(in the rows, 128 means zero)
Where one turn sends some rows of the set: a few examples, then the rows asked
niro: [111 109 106 131 144 126  92 136 151 151 131 120 119]
kupem: [131 135 127 127 106 124 114 137 133 119 149 161 112]
sisu: [102 139 125 130 136 117 109 125 128 133 165 118 162]
Sanif: [126 107 125 131 138 118  94 145 141 152 119 127 130]
tenen: [108 141 150 143 125 142 124 151 127 122 133 106  89]
ratos: [104 103 131 146 151 132 145 129 128 127 140 108 149]
tana: [112 140 130 147 147 127 121 118 123 140 157 121 153]
kir: [ 96 135 123 130 147 144  84 130 136 145 156 115 135]
Puvu: [129 145 157 122 120 134 111 155 152  99 139 114 151]
kes: [157 139 118 134 139 131 105 128 128 110 121  88 109]
bisi: [141 147 143 114 124 140 109 147 129 107 120  94 101]
Fef: [148 117 133 136 123 156  91 127 123  89 128 126 124]
Kamu: [111 123 114 119 100 152 131 138 119  85 139 129 107]
madif: [115  85 121 132 140 126 114 138 152 125 128 129 148]
rakub: [136 152 133  95 121 127 114 139 138  89 148  94 132]
tur: [131 135 111 106 140 151 106 132 132  87 149  83 137]
nevad: [126 144 103 108 109 119 140 129 127  90 153 111 115]
kadi: [143 133 135 127 104 145 111 141 123 101 116 136 105]
Meror: [ 95 119 116  98 120 150 129 157 142 101 158 120 119]
risi: [101  88 129 138 131 141 119 148 133 126 126 130 148]
fola: [121 111 106 133 129 158 123 123 106  95 140 112  99]
dut: [ 96 114 116 150 135 120 146 130 117 133 144 118 143]
vama: [134 143 110 117 127 104 149 150 149 122 137 105 120]
Balag: [ 98 130 126 120 150 128  89 144 136 149 148  96 128]
Bugat: [147 133  91 118 125 130 121 112 120  95 154 123 131]

bisi -> nevad
ratos -> niro
Now find these:
vama -> kupem
Sanif -> sisu
fola -> kes

Where one turn sends some rows of the set: a few examples, then the rows asked
Vuko: [121 118 135 134 135 101 122 145  93 128 160 118 123 138 135 154]
Guk: [131 133 126 116 140 133 136 172 134 189 158 144 137 112 114 129]
luv: [136 136 145 123 136 135 135 173 125 191 173 165 125 129 125 133]
tudal: [146 106 147 146 132 105 106 143 118 159 144 107 114 135 126 145]
pusud: [123 152 143 123 152 135 133 175 111 184 164 162 114 124 127 129]
leso: [141 133 147 132 135 110 134 118 114 119 146 124 124 154 121 159]
vubo: [138 115 136 131 157 183 138 131 144 162 150 139 120 123 127 130]
Buvaf: [150 121 146 146 137 118 116 122 135 125 131 117 119 151 128 151]
Zag: [125 143 116 116 117 150 128 138 145 131 150 156 145 107 132 116]
sudo: [136 133 144 134 140 180 155 126 135 160 154 137 102 123 146 131]
sapiv: [131 140 151 136 145 178 136 123 119 164 152 146  96 120 140 120]
Zad: [119 177 131 122 118 147 128 136 122 141 140 164 133 121 136 118]
Fupi: [145 111 156 139 123 114 115 120  96 154 155 115 119 141 118 149]
Reva: [116 161 118 124 108 154 126 145 125 143 147 156 150 126 146 125]
leses: [132 120 132 138 133  93 110 153 123 120 145 120 124 135 139 145]

leso -> Fupi
Reva -> sudo
sapiv -> pusud
Now find these:
tudal -> leses
vubo -> Guk

Where one turn sends some rows of the set: a few examples, then the rows asked
kovol: [105 139 140 125 146 153 132 136 152  92 124 154 138 120 144 151 133 133
 113 144 154  94 133 140 130 161 140]
Vuti: [134 111 123  88 172 136 133 116 125 129 126 115 123 109 108 107 115 153
 122 143 107  80 148 113 155 141 151]
nem: [114 135 126  95 159 123 130 128 134 120 139 114  93 151 115 149 128 127
 115 101  94  84 145 110 128 126 162]
tofi: [114 150 139 129 119 136 143 103 137 111 126 118 162 128 113 131 116 115
 112 146 170 117 156 124 119 132 121]
Boke: [109 127 162 136 138 150 120 143 128 138 117 147  98 139 141 126 153 125
 105 165 149 102 152 117 136 136 131]
tinuf: [ 91 138 153 130 149 149 130 134 125 122 137 120 122  95 152 151 146 148
 109 146 105  99 160 109 125 113 149]
Fikav: [136 151 161 152 149 136 120 137 163 134 104 120  99 138 127 139 114 123
 109 148 122 105 167  92 108 117 148]
bor: [121 130 123 102 148 143 156 102 146 132 159  97 130 145 115 152 125 113
 120 128 154 129 150 112 117 159 145]
Giv: [138 126 151 107 139 129 118 146 144 105 118  99 144 143 125 130  92 133
  95 125 142 105 121  99 115 112 135]
Kosu: [119 122 138 118 129 165 118 139 135 137 117 130  90 153 139 126 138 125
  99 155 158 118 143 114 152 148 127]
Zalof: [119 162 126 133 160 161 131 107 190 110 122 119 109 122 135 155 106 139
 101 133 136  82 151 124 111 135 135]
Bam: [121 136 142 122 137 132 157 115 133 119 126 140 140 149 137 136 150 119
 156 119 129  96 146 123 107 127 174]
reme: [134 111 152 113 156 161 118 107 135 106  98 126 122 138 147 131 131 155
 105 171 120  92 131 103 149 112 117]
Sanaz: [105 133 122 117 179 150 151 108 142 116 145 108  95 130 152 137 138 145
 103 145 126 108 107 119 122 103 142]
liron: [133 109 129  86 167 136 134 117 130 131 133 120 128 107 112 108 116 152
 122 138 100  80 147 118 155 141 151]
Pap: [124 115 153 113 132 154 140  87 138 126 114 113 160 128 146 113 115 128
 128 153 150 126 127 115 133 117 120]
barob: [118 134 144 104 154 125 146 123 131 105  89 120 114 147 139  98 127 150
 117 145 106  86 132 118 141  91 128]
fol: [134 156 163 155 156 127 115 133 145 118 114 108 112 115 131 118 115 115
 120 143 127 123 148  91 119 114 146]
teru: [116 121 126 106 147 145 141  89 162 141 139 131  95 147 130 166 123 137
 107 128 125 115 159 112 118 158 169]
fura: [ 86 134 143 115 140 139 139 144 158  97 116 139 140 121 126 149 121 116
 132 125 138  90 147 143 133 158 144]
mig: [ 95 117 144 130 124 123 126 107 174 121 124 116 132  98 131 158 132 123
  86 139 131 106 159 112 118 119 127]
vomi: [150 166 133  85 142 146 142 101 139 104 118 106 138 115 113 108 135 129
 122 143 111 118 152 126 156 112 130]
Loku: [136 101 101 110 142 137 126  89 141 128 111 102 119 132 118 130 119 120
 130 144 126 140 164 142 142 121 146]
Peb: [139 102 104 115 139 142 124  90 138 128 113 102 123 130 117 133 119 117
 124 139 123 144 162 137 145 114 146]
basat: [139 139 126 116 150 152 139 132 165 137 123 144 127 166 122 119 144 145
 100 142 143  94 171 107  97 135 167]
Lemi: [154 142 130 116 128 158 130 134 150  99 123 121 127 155 130 136 130 149
  93 174 151  89 131 138 119 117 151]
Kanog: [107 161 140 112 165 119 129 156 133 119 130 126 109 138 113 121 131 139
 122 134  95  90 144 125  97 112 142]
pivul: [104 117 122  90 157 131 148 129 150 131 156 131 127 148  97 108 112 107
 109 145 112 127 160 128 143 120 152]
Siz: [144 168 137  82 136 144 136 100 137 107 117 110 139 116 114 110 130 125
 122 143 112 121 151 125 161 111 132]
dasig: [109 118 151  94 121 141 155 105 153 142 113 103 113 148 139 137 139 132
 107 131 146  88 177  98 140 133 112]
pir: [128 156 129 126 179 160 140  95 191 126 119 122 103 138 140 134 119 141
 120 142 127  70 143 124 131 130 145]
Donus: [103 122 122  88 159 132 141 125 154 131 159 134 130 145  97 109 112 103
 116 145 106 126 156 121 142 119 150]

fura -> Kosu
vomi -> liron
Now find these:
Zalof -> kovol
Lemi -> tinuf
nem -> bor
Giv -> Sanaz
Donus -> Loku
reme -> Kanog

